In the data rows, 128 means zero.
What is the hidden score of each row? Scores go from 0 to 40, and 20 is about the middle. The score is a weighted sum of the row's numbers plus the product of two more (or one squared), each taken from its middle value.
[143 117 114 133 186 164 130 182 151  76  83 114 153 108 107  90  41 159
  92 164 115 157 144 120 167 156 158 158 107 188 155 106] 17
[185  83 142 133 106  94 129 183 146 120 206 175 135 127 168 126 124 177
 104  44 122 106  92 156 162 125  38 107  70  84 133  98] 25
[146 101 134 129 137 127 141 117  99 131 118 114 159 155 141 122 146 129
 133 204 114 123 176 102 140 118 175 132 156 132 165 179] 35
[181 155 166 182 155 155 103 157 107 123 122 120 130  95 162 142 100 171
  87 137 146 183 110 137 120 158 208 151 138 191 155 123] 18
[166 130  87 104 129  69  98 159 151 116 115 141 115 152  99 147 119 135
 168 128 114  55 114 122 100 144  93 153 136  95 116 132] 37
[153 146 128 185 118 162 109 138 153 159 187 150  97 146  90 152 221 135
 139 100 131 125 176 113 138 136 116 122  91  81  98 134] 24
[123 103  89 146 109 121 131 131 139 106 123 135 137 161 135 125 123 131
 136 114 153 102 130 119 135 148  85 132 115 115 127 143] 18
[120 108 149 128 135 144 167 117 130 156 129 139 124 130 119 154 154 120
 119 107 130 100  87 126 120 142  81  81 123 109 122  90] 28
[115 129 157 126 115 136 166  57  53 136  90 134 144 123 161 133 119 102
 136 149 139 162 110 136 110 104 200 121 165 150 148 192] 17
[113  95 133 118 141 200 131 155 128 113 137 142 133 127 160 127 117 150
 116  99 119 154 143 119 128 104 109  97 129 130  92  98] 19
[105 127 139 154 155 170 133 127 128 137 119 109 132 104 162 143 147 134
 108 103 137 159  91 121 138 121 120 127 107 156 130  83] 17
[117 219 182  40  38 127 122 112 230 255   0  59   0 114  37 138  98 160
 208 181  42 100 138 188   6 107 133  85  58 146   2 110] 14
[145 103 103 149 141 152 110 155 155  76 135 141 153 123 141  89 100 161
  95 110 115 139 119 120 183 119 115 138  74 136 129  98] 36
[172 122 107 171 157 141 157 137 182 116 127 128 127  85 100  86 105 160
  46 127 143 121  99  97 147 166 138 167  57 186 136 102] 22
[ 74 142 159 118 138 116 110 112 123 167 110 114 111 138 127 132 150 107
 126 124 132 128 126 114 142 103  93 138 116 148 117 127] 18
[123 116 122 120 140 119 133  93 121 119 133 138 143  85 113  94 143 123
  90 149 130 129 130 101 146 162 162 157 125 167 150 160] 20
[167  93 121 117  74  87 167  63  91 128 149 156  97 176 158 168 142 160
 190  81 133  75 108 108  97 132  79 122 150 100 125 158] 18
[127 117 117 155 122 163 110 126 109 113 149 110 131 124 152 144 135 120
 130 149 135 144 140 118 125 166 167 139 144 147 125 164] 18
[230 255 120  55 144   0 147 112 224 255   0  69   0 144   0  80  56 171
 180 239  40   0 145 168   0 116 153 159 100 171  75 112] 38
[127 109 142 151 108 145 161 150 161 124 112 154 116 107 131  98 137 151
  62  93 101 138 113 139 152 149 112 117  72 151 143  85] 18
[137 135 131 163 135 139 175 132 136 147 103  93 111 122 132 133 134 127
  96 124 149 155 133 155 106 152 120 113  88 121 124 114] 21
[ 83 113 156 123 138 123 117 110 101 136 124 135 132 154 167 116 105  75
 131 100 139 172  99 172 149  98  89  98 147 129 145  87] 18
[ 65 142 158 120 116 133 112 137  88 157 153 117 119 139 108 181 203 118
 164 116 120 122 154 156 142  94 133 102 164  81 120 151] 21
[115  90 127 148  46 123 160  68 121 146 140 141 135 142 173 144 170 109
 146 122 143 116 119 114 156 124 111 121 115 109 124 172] 18
[133 112 127 158 106 131 129  88 118 158 142 122 155  89 131 120 170 122
 116 160 151 142 145 107 156  95 160 132 108 125 115 138] 26
[125 152 133 151 125 147 125 128 155 131  96 114  99 154 101 136 163 129
 103 124 131 131 164 126 138 170 130 131 111 128 117 134] 16
[ 82 119 151 108 120 123 117 130 110 100 170 141 123 162 167 148 171 121
 166  84 112 139 128 136 133  93  83 101 156  88 114 121] 19
[170 153 127 172  90 143 123  91  88 134 144 106 131 149 116 155 131 144
 138 130 134  93 140  86 111 145 159 117 172 152 144 170] 19
[215 198 121 109 117  56 159  85 112 135  14  81  76 104  90 150  52 176
 160 180 111  41  99 143  32 150 216 168 115 188 125 169] 25
[114 109 160 154 153 120 137 143 109 128 110  84 137 110 133 139 152 124
 119 174 123 181 175 134 157 123 127 133 109 112 119 124] 19
[131 146 147 154 134 190 125 149 155 125 131 129 108 118 119 113 152 169
  97 100 140 133 139  99 123 149 146 147 109 158 109 123] 18
[116 139 172 149  90 143 144 105 129 165 144 127 102 122 124 148 150 137
 105  66 137 129  91 144  82 124  74 102 133 132 104  90] 21
[ 75 115 160 121 144 142 137 117 116 131 123 126 137 136 134 138 134  78
 144 132 123 159 139 151 148  98 117 105 158 116 118 116] 19
[104 103 144 101 158 116 108  91  73 109 164 129 203 119 161 115  99 116
 148 177 109 174 139 138 147  88 160 147 193 128 170 179] 20
[139  99 125 127  99 109 122  89 112 119 155 145 125 152 156 135 157 127
 151 113 134 114 118 117 141 115 113 121 147 102 147 154] 19
[157 117 111  86 176 101 120 133 143  99 122 157 142 128 126 123  82 142
 149 149 130  99  84 119 134 142 122 160 148 141 173 102] 20
[126 153 147 118 111 131 100 159 126 116 151 115 123 119  96 128 152 141
 136 127 141 127 144 121 134 118 115 131 130 104 134 124] 20
[134 117  87 122 129 114 120 151 136  94 171 134 164 149 116 134 139 110
 150 163 115 115 164 146 179 126 121 134 111  79 137 147] 22
[ 77  87 129  93 122 100 121 125 116 123 137 152 137 158 146 112 153  56
 153 126 114 133 153 160 158  99  76 109 144  79 139 129] 20
[108 143 153 154 133 148 155 152 122 149 130 120 121 105 123 158 145 143
 124 125 118 152 131 129 107 118 148  89 120 137 139 108] 21
[140 113 104 102 119 103 104 117 104 131 157 146 173 144 143 107 128 131
 129 139 138 135 134 137 135 113 106 140 150  96 134 146] 18
[168 157 153 170 117 125  97 123 104 165 144 121  99 112 141 151 157 154
 137 124 125 134 129 128 106 141 183 122 153 173 105 158] 19
[103 140 166 145 149 182 149  94 129 135 110 120 103 158 142 179 154 108
 132  92 131 164  89 130 117 132 159 114 151 133 121  94] 14
[116 138 149 174 140 186 113 142 113 127 117 121 106 134 162 133 108 135
 146 163 116 180 154 145 128 126 193 122 144 167  82 139] 20
[105 102 121  88 124 122  99 157 149 109 152 151 139 130 151  94 117 117
 122 113 143 119 100 154 155 119  64 120 124 105 122 105] 19
[163 126 140 156 146 147 125 146 111 101 118 112 139  95 151 105  93 161
 104 153 158 137 126 109 117 125 173 135 145 196 191 153] 21
[154  88 114 109  92  38 133  50  88 127 106 110 116 114 100 154 169 100
 200 182 128  56 175  84  84 149 151 136 107  97 145 180] 20
[103 133 107 100 164 128  97 144 110 103 133 103 139 156 124 139 139 111
 142 144 114 120 147 130 131 150 118 146 147  81 139 139] 19
[123 128 112  87 130 113 135 178 154 104 142 166 138 123 116 130  94 139
 105  80 137 105 117 149 139 164  92 122 111 121 141 120] 18
[127 126  88  92 131 129 116 135 121  96 138 133 122 143  99 128  93 151
 141 115 160 102 125 138 127 107  81 147 146  97 143 120] 20
[116 110 136 109  78  79 146  67  43 155 151 151 180 169 187 129 108  91
 176 161  85 141 130 161 136  62 114  80 179  76 126 172] 19
[143  99 110 112 132 146 104 128 150  83 124 138 142 157 141 125 130 113
 135 149 149 138 167 121 147 175 140 151 136 123 158 166] 19
[129 117  98 113 105 139 137  60  91 123 119 138 146 156 138 131 124 104
 170 161 132 116 185 119 110 113 136 155 159 104 150 183] 18
[179 188 125 180 163 197 175 132 130 138 100  54  93 105  76 166 126 214
 111 122 159  76 128  79  61 169 194 134 108 169 141 109] 30
[149  95 141 102 121 118 146  84  77 100 118 106 156  98 134 149  95 139
 146 142 142 112  89 110 112 138 157 129 128 152 148 167] 13
[138 123 114 118 138 109 139 103 125 112 124 120 154 147 126 110 126 123
 142 161 129 112 147 106 148 125 129 147 148 108 156 150] 20
[120 139 157 160 109 126 153 138 133 164 156 104 103 105 134 185 209 137
 117  68 110 162 125 130  89 144 127 102 129 115  82 107] 22
[ 55 136 184 112 121 137 110 133 119 138 131 130 119 144 124 171 181  79
 189 119  95 148 125 145 102 129 141  95 172  99  96 130] 15
[154 117 116 148 127 136 145 120 159 155 119 147 129 131 110 105 161 115
 103 142 136 122 155 100 147 147 113 152  95 119 136 119] 20
[131 121  94 136 128 123 122 133 155  99 154 143 114 130 104 140 167 142
 122 120 166  93 152 102 165 155 111 148  90 127 123 118] 19
[ 96 121 119 140 122 133 161 100 143 120 111 110 105 125 154 129 134 102
 112 103 184 139  85 125 131 106 100 121 110 142 104 104] 29
[144 188 162 166 144 151 116 181 124 192  49  97  98 143  52 193  84 130
 172 157 117  78  92 149  69  81 130 102 128 142 108  70] 30
[105 115 126 145 104 148 150 105 113 173 116  86 128 111 131 146 165  83
 117 144 170 151 121 123  94 130 107 117  76  90 116  86] 18
[154 160 132 134 106  75 153  62  76 137  84 141 118 149 142 142 113  85
 161 157 154  73 117  99  99  99 146 134 182 146 146 170] 27
[ 64 105 131  71 139 111 105  97  67 121 136 172 164 175 185 140 116  77
 162 124 114 167 131 130 146 108 126 107 221 116 135 156] 19
[118 169 169 148 119 126 137 183 120 166 133  85  93 108  74 172 164 119
 137 104 143 154 101 129  95 138 133 101 128 106  91  89] 20
[147 127 176 189  97 150 124 120  90 129 122 131 117  56 155 128  97 154
 123 107 129 156  72 128  88 138 197 125 152 185  93 157] 27
[185 173 141 152 132 105 130  92  72 163 122 119 118 136 130 115 100  90
 162 177 140 107 125 146 101  89 174 114 182 131 132 157] 32
[105 118 125 129  80 158 147  54  51 127 114 129 157 151 166 148 134 100
 147 133 136 124 134 114  99 112 147 101 158 126 139 181] 12
[110  83  80  99 161 135 152 134 159  99 127 130 171 101 145  86  85 119
  82 162 155 166 117 136 164 130 132 166 130 127 161  88] 21
[124 109 112 128  87 143 113 135 144 133 157 133 116 131 121 141 142 147
 131 106 133 122 164 128 132 142 103 123  86  81 113 145] 20
[116  96 110 168 113 141 131 111 146 169 154 160 155 124 149 124 195 100
 127 130 120 170 154 119 158 145 130 102 115  78  94 126] 16
[130 100 108 116  89 101 151  65 106 100 132 134 178 159 167 126 104  91
 142 135 149 115 113 133 154 106 104 110 143 104 144 172] 24
[128 130 108 118 143 134 105 165 161 108 145 143 158 113 120 104 131 141
  88 142 139 135 172 132 163 158 143 145  93 123 151 137] 19
[118 122 115 116  92  90 134 109  86 126 150 145 159 156 169 116 116 109
 134 101 128 132 107 135 119 112 115 117 169  96 145 169] 21
[146 116 125 161 124 153 137 107 113 121 134 131 138 125 147 118 111 138
 101 119 157 139 113 117 121 122 156 138 125 154 130 130] 20
[ 96 129 162 103 139 115 130 128  89 131 162 121 143 145 137 168 135 102
 144  99 123 144 111 161 115 113 100 106 169  89 119 119] 20
[146 114  92 132 151 155 123 152 168  78 141 122 131  94 108  82 103 144
 105 112 179 144 119 122 155 146 131 133  70 130 126  96] 17
[151 137 145 155 158 168  93 234 155  95 120 127 107 107  79 105 105 176
  70 110  99 133 168 111 149 163 152 162  96 185 156 102] 19
[106 103 140 125 124 127 137 129 126 111 141 125 138 121 133 104 130 108
 126 125 118 142 113 127 150  91 110 109 114 101 155  95] 24
[141  90 100 120 136 119 146 122 136  91 130 128 153 104 139  80 102 180
  89 144 140 123 117  73 153 167 126 140  93 154 160 128] 18
[150 127 101 122 157 133 112 142 143 144 146 162 141 132 124 107 122 124
 104 129 112 149 153 135 148 139 119 116 121 108 133 103] 25
[138 138 114 114 129 136 124 164 164 102 141 143 127 137 129  90 102 132
  87  93 157 121 126 143 164 156  95 137  99 133  99 108] 19
[148 104 107 152 131 117 176 128 192 116 165 150 145  95 129  97 141 185
  66 122 121 111  98 101 155 169 115 146  62 134 142 114] 20
[ 84 135 135 121  92 131 130  69 133 187 147 132 101 165 126 159 202  83
 141  95 122 101 135 125  72 156 119 105 147 103 102 141] 19
[111 117 121 117 111 103 137  77 137 134 149 134 154 141 148 124 158 103
 141 143 134 125 136 108 126 140 112 151 129  95 129 180] 17
[139 112 135 131 114 107 161  87  69 112  98 130 161 114 147 130  83 125
 124 160 121 125 119 129 137 140 179 133 140 161 183 174] 14
[149 129 139 193 119 131 168 134 133 154 113 124  95 111 107 116 182 124
  85 115 145 133 101 126 120 130 123 106  96 139 114  81] 20
[ 97 238 177   0  76  84  90 129 255 251   6  93   0 116  12 132 130 168
 210 130  27  90 143 186   0  97 124  94  68 180   0 106] 10
[152 115 130 157  82 128 127  89 123 123 142 150 123 110 203 137 124 150
 138 105 153 127  97 142 125 127 149 125 138 149 109 134] 34
[150 125 106 131 163 152 147 108 135  82  74 113 150 102 130 124  98 162
 112 184 150 115 119  92 134 160 176 178 155 186 165 133] 13
[164 119 112 165 151 181 127 163 163 116 123 126 122  89 111 102 115 170
  84 145 139 146 149 113 143 161 158 158  80 169 142  98] 19
[110 127 103 135 138 116 119 144 132 115 143 146 132 136 105 137 168 104
 122  97 123 132 129 114 126 122 104  97 116 109  96 125] 23
[122 125 170  80 121  91 128 130 128 128 165 151 110 163 149 141 177 129
 132  93 106 141 137 142 101 135  96  97 160  83 127 127] 31
[147 129 122 139 116 109 125 158 143 159 146 138 108 138 100 121 137 141
 106  99 123 107 136 138 145 151  77 113  90 118 122 111] 24
[107 118 146 141 138 129 121 138 116 120 162 140 136 116 175 112  91 128
  98  64 155 175  64 144 149  99  98  96 135 132 108  69] 31
[136 107 119 138 133 161 101 153 133  95 145 143 147 153 145 114 111 146
 116 126 128 140 131 114 163 162 125 139 144 140 143 133] 19
[ 95 115 165 124 145 155 151 123 121 126 135 142 145 136 163 147 120 109
 112 127 114 158 118 139  93 131 122  90 155 158 138 120] 23
[105 139 152 170 133 132 148 146 125 139 120 118 120 131 152 127 158 110
 114 118 130 153  98 138 121 114 101 101 113 122 135  79] 21
[ 95  89 163 149 100 170 131 139 111 152 143 138 136 122 171 151 145 114
 135 107 124 167 130 155 155 101  87 102 110  80 103 100] 18
[129 108  91 115 111 142 111 143 159  88 105 111 150 134 140 120 112 109
 122 146 137 143 142 112 134 153 120 127  97 103 133 137] 30
[130 154 175 142  98 157  99  75  50 165 121 134 140 121 171 162 169 116
 168 128 124 173 144 140 113 121 184 112 186 124 112 205] 18
[141 119 142 125 144 137 143 167 142  99 112  99 115 101 128 125 101 135
  72 104 164 149 129 114 121 162 120 123 102 165 143 115] 19
[168 151 102 120 170 118 123 181 141 113 116 112 124 116  86 132  67 160
 148 111 128  68  96 161 106 129 123 146  94  78 125  86] 25
[149  99 107 126 138 143 154 115 136  81  99 104 146 120 142 107  90 142
 123 150 188 121  94 113 139 144 147 156 120 139 152 126] 14
[117 105 113 135 137 173 105 184 124 118 157 145 145 109 129 109 112 134
 119  99 143 157 123 146 149  95  97 126 108 107  94  87] 18
[163 144 120 144 129  74 135  66  77 133 105 104 112 139 127 110  90 102
 167 188 138  80 145 121 130 112 168 138 160 144 147 171] 22
[150 105 138 144  95 137 166  66  94 147 119 134 150 115 142 135 160 136
 127 114 166 130 119 116 123 111 142 117 124 132 137 178] 14
[ 97 121 123 142 103 141  84 133 128 110 193 142 126 118 156 149 176 117
 155 104 144 137 112 122 144 134 144 127 123 108  98 149] 24
[208 237 101  85 144  22 126 133 168 206  72 135  61 155   0 130 112 132
 195 182  69   0 140 184  25 142 117 173 122  84  89 115] 25
[138  97  88 105 108 118 149  89 140 119 113 140 168 150 135 104 140  89
 108 161 167 140 144  97 118 157 133 135 108 128 137 163] 16
[138 139 105 116 143 117  92 132 134 128 146 140 120 146  77 114 154 135
 127 156 106  76 172  90 115 178 138 163 133 134 146 154] 29
[114 132 117 118 153 165 105 180 163  99 123 126 121 131  96 122 102 147
 107  86 141 126 141 134 146 151 129 145 135 148 125 117] 16
[106 107  87 106 122 118 106 122 157 111 128 135 133 131 120 112 145  94
 129 140 157 116 173 122 162 157 107 136 119 110 122 143] 17
[119 123 110 155 158 176 123 107 107  78 100 102 160 103 132 107  98 134
  97 181 169 143 144  91 168 108 205 160 150 186 177 158] 23
[118 115 137 145 119 156 146 127 124 104 166 136 159 126 175 129 100 147
 144 110 155 164  69 162 148  99 126 146 143 112 113 124] 17
[105 144 121  99 154 129 150 114 127 112 100 112 143 143 127  98 112 127
  96 153 119 157 130 141 152 121 149 140 139 145 156 120] 23
[128 128 108 114 162 167 122 184 138  79 112  96 130 115 117 120  84 143
 118 119 135 145 169 139 132 153 133 150  93 136 143 123] 19
[148 118  74 139 132 108 128 139 179 118 158 142 136  99 117 100 156 176
  90 116 117  98 135  97 156 153  97 152  85 141 124 102] 27
[180  96 123 134 173 106 127 141 117  78 107 130 127  85 140 112  33 223
 112 137 105 119  91 101 129 121 151 180 128 194 203 108] 37
[131 134 127 135 118 129 125 159 128 126 146 106 104 130 100 160 147 125
 130 105 150 108 146 113  90 140  91 122 123 110 126 136] 22
[127 123 117  95 137 115 136 108 111 143 106 148 144 150 121 127 142  99
 129 158 112 126 172 144 121 127  99 116 109  75 131 120] 22
[132 135 130 132 124 123 129 102  96 116 129 150 153 126 142 126 117  95
 129 155 145 147 112 128 132 145 183 135 166 143 149 163] 17
[ 97 122 118 132  92 152 143 106 158 123 116 111 114 165 128 127 168  98
 154 129 163 114 161 119 136 165 126 125 106  88 118 148] 19
[ 51 121 144 111  93 153  94 131  81 161 198 154 126 183 165 171 175  82
 185 114  93 164 159 145 159  88  81  95 159  53  68 138] 25
[117  91 119 131 121 158 120 139 132 113 126 165 154 133 166 106 126 114
 125 101 130 123 118 134 168 101 105 103 137 108 107 118] 20
[108  96 105  89 115  78  82 105 118 128 187 170 137 178 109 121 190 104
 174 118 100 115 196 118 136 137  80 128 150  46 119 161] 22
[140 104 116 113 132 149 114 147 146  88 148 146 137 150 144 100 117 151
 120 101 160 132 130 129 171 128  98 134  94 100 116 109] 17
[171  93 117 172 119 125 131 114 132 144 152 149 142 113 153 115 125 141
 111 118 124 125 119 119 142 125 101 110 105 135 151 127] 23
[137  93 122  99 108 101 130  84 106 126 137 148 155 176 141 142 140 122
 173 154 119 115 150 120 167 120  94 130 150  50 121 142] 17
[110 150 103 112 115 139 109 142 163 132 136 136 126 122  99 140 139 133
 121  89 136  94 136 139 153 157  91 155  98 106 124 130] 18
[194 147 140 188 121 144 120 124 116 126 137 107 137 105 129 119 116 156
  90 140 133 134 139  87  99 160 190 139 138 155 169 147] 26
[158 190 137 168 104 129 111  94 101 198 103 117  85 102 121 130 156  99
 155 189 103 148 130 158 107 113 215 143 155 166 104 181] 22
[138 121  95 118 143 154 140 140 148 119 117 116 132 142 120 130 145 100
 124 134 149 124 162 133 116 158 116 137 125 109 121 133] 26
[155 131 118 150 129 166 117  88 121 100 124 109 143 141 157 149 102 170
 114 143 167 138 124 105 142 140 164 167 158 161 134 169] 19
[ 91 121 158 123 149 137 133 131 133 133 162 124 116 146 156 169 172 114
 121  89 127 162 103 126 127 124 122 115 148 103 110 124] 20
[111 175 143  99 180 143 136 195 124 152  77  97 125  74 105 129  67 145
 113 118 123 183  68 151  72 108 158 128 140 174 113  67] 15
[ 88 119 138 113 107 155 160 105 139 109  91 146 126 139 141 117 153 108
 125 133 128 158 145 131 170 124 110 125 103 112 107 122] 13
[ 95 123 129  88 130 114  84 157 113 123 183 135 154 144 128 117 128 107
 143 101 105 155 145 144 125 115 101 118 150  86 109 127] 20
[ 89 150 149 106 106 109  97  70  40 150 129 135 174 187 147 165 126  51
 189 192 116 142 141 143 118  81 170 126 252  99 154 200] 18
[130  72 111  80  61  76 142  50  98 133 139 148 170 148 173 133 128 109
 164 143 130 120 134 105 112 119  97 115 148  89 145 201] 16
[123 117 119 117 126 135 124 148 125 104 108 136 135 135 110 124 108 132
 114 144 128 141 175 138 161 138 126 137 114 106 146 128] 17
[ 72 153 150 110 152 150 120 125 113 138 133 135 119 147 124 168 166 115
 142 118 110 156 146 149 138 120 140 134 180 128 139 133] 24
[108 116 100 141 106 117  90 144 147 110 131 135 111 150 106 129 143 107
 141 105 123 110 145 132 158 153  83 136 120  91 112 118] 34
[124 112 110 144 124 129 130  80  78 117 129 136 151 153 178 129  64  81
 161 146 147 132 103 153 148  63 137 106 165 131 140 141] 30
[109 158 145 112 120 159 119 102 140 115 115  87 101 172 106 182 166 101
 149 109 153 112 166 134 127 151 126 133 152 109 125 156] 17
[ 90 117 162 137 125 154 139 122 126 112 137 109 128 124 164 125 157 100
 117 114 146 171 105 127 134 112 118  87 127 135 108  97] 18
[100 135 169 157 158 166 169 155 129 130 104 117 114  93 117 149 169 125
  93 120 114 165 113 114 132 125 168 113 133 169 116  88] 17
[134 111  88 144 150 132  99 156 142  92 126 102 126 125 131 107 110 150
 106 146 153 133 143  93 151 146 143 155 122 157 141 132] 25
[ 59 137 136 118 149 136 107 110 135 120 144 103 136 149 130 144 148 119
 151 117 147 142 107  95 110 108 103 116 157 126 126  96] 22
[164 152 137 131 110 135 138  80  99 136 123 155 126 153 175 154 139 122
 149  96 147 137  92 115  97 146 158 113 206 131 131 175] 18
[ 81 120 149 143 148 130 170 142 119 113 138 130 136 121 182 133 118 124
 113 111 116 170  91 134 142 109 116 105 147 135 142  90] 22
[112 126 100 128 126 151 140  89 142 107 106 126 138 132 131 105 126 108
 116 167 167 122 141 103 147 139 150 155 142 158 161 159] 18
[146 106 128 116 100 103 148 102 112  85 142 121 132 130 161 149 119 119
 161 105 166 109 110 130 108 138 115 131 122  89 143 177] 19
[187 145 120 164 148 100 124  90  70 127 102  72 143 115  87 128 108 157
 160 219  98  98 176 102  84 142 213 187 144 144 195 189] 19
[166 142 112 141 142 127 130 123 148 135  97 106  99 126 113 157  92 139
 148 148 150  81 105 116  87 134 164 133 129 159 140 118] 26
[161 167 111 137 153 163 114 155 162 108 127 101 114 131  69 119 132 171
 106 116 153 108 157  95 120 185 146 143  95 130 123 129] 26
[ 83 126 158 143 131 183 154 128 136 122  96 114 127  99 188 141 101 117
 100  89 171 187  80 161 127 112 124 114 131 149 126  82] 25
[141 143 109 129 126  89 125 100 170 135 128 147 113 147 112  96 133 104
  98 117 159 100 122 109 111 158 110 132 130 125 141 139] 24
[145 126 121 119 130 146 120 152 148 131 128 157 141 145  86 108 151 137
 115 147  99 112 181 131 140 117 108 131 103 115 124 112] 22
[145 160  97 142 136 143 131 155 139 105 139 108 124 132  97 133 145 143
 125 110 126 121 152 141 121 164 132 137 122 113 126 145] 21
[110 182 176  71  83  80  97  66  71 181 148 173 113 164 167 149 146  96
 212 135  52 163 111 195  77  73 180  93 237 108  54 200] 21
[115 115 123 102 117 118 119  88 146 120 122 130 131 126 150 106 139 151
 103 144 128 103 117  82 154 115 147 141 148 189 174 151] 22
[130 144 120 134 110 144 132 143 148 126 135 126 127 124 100 137 142 118
 135 167 144 117 174 123 112 148 147 166  98  95 138 143] 20
[ 74 131 130 124 146 178 145 149 149 109 131 107 126  87 129 129 154 105
 113 102 151 175 105 138 150 117 164 131 130 151 118  85] 16
[148 112 144 150 116 130 160  58  73 141 116 134 152 127 154 129 138 130
 149 131 131 124 115  94 133  80 151 114 157 147 130 172] 14
[158 103 136  74 106  89 150  86  95 121  91 115 135 106 135 134  99 128
 169 185 129  78 105 151 119  98 153 123 136 145 158 145] 18
[142 129 124 163 158 160 174 112 112 128  90  99 135 109 108 133 105 134
 126 158 162 118  87 106 112 120 149 131 114 153 145  72] 17
[128 117 108  78 128 102 144 148 164  87 147 125 119 157 124 116 118 129
  95  57 107 107  97 117 142 174  74 106 115 128 110 122] 18
[109 110 170 134 123 117 155 127 110 159 128 154 121 128 136 136 126 107
 127 116  95 141 121 150 127 107  85  92 121 130 129 112] 21
[114 104 144 141 161 156  94 160 137 123 132 150 144 136 159 123  85 112
 125 136 130 172 112 132 158 115 133 138 162 132 123 114] 23
[208 255 134 143 130  44  67 110 138 249  95 106  43 157 109  95  53 112
 201 212  68 118 138 214  57 102 180 161 177 142  29 181] 27
[132 113 108 137 195 144 114 177 157 104 118 127 176  78  99 100  82 162
  88 184 108 171 154 133 160 126 154 157  78 165 163  99] 20
[ 84 131 143 134 102 128 118 122 115 149 150 101 112 145 106 181 228  85
 168 101 141 125 166 132 137 126 100 101 130  64  88 142] 17
[ 87 116 159 114 131 130 141 155 105 138 130 123 141 131 147 120 109 108
  96 123 104 186 110 155 139  89 101 124 151 134 146  95] 21
[120 117  95  70 105 128  95 140 130  97 170 136 126 170 114 150 112 130
 169  89 144  70 139 142 141 131  53 105 139  73 112 149] 21
[109 124 137  73 147 138 143 156 101 113 130 122 165 145 137 149  68 157
 143 106 123 114  95 146 100 105  99 100 171 108 153 111] 22
[167 160 108 197 157 188 174 147 160 113  96  83 107  82  71 118 114 183
  90 143 169 115 118  94 120 147 166 125  70 150 136  62] 19
[255 255 135 112 109  28 139 143 222 242   0  43   0 110   0 136  88 199
 191 213  64   0 129 168   0 136 154 175  62 166  64 114] 23
[143 115 125 173 156 151 119 119 159 104  92 135 133 116 125 112 114 150
  90 140 156 115 133  93 168 155 133 168 105 167 134 139] 27
[122 129 106 138 105 123 145 113 157 116 133 149 120 120 137 130 137 138
  87 100 142 117  94 104 123 170 137 147 131 144 130 130] 31
[120  99  94 134 134  90  84  98 116 133 119 122 155 149 117 104 140 106
 123 190 117 128 170 108 182 112 149 152 127 125 168 152] 32
[135 131 138 150 119 128 135 161 118 137 129 142 126 109 119 124 114 134
 114  90 111 154 144 183 149 122  80 118  82  92 126 106] 18
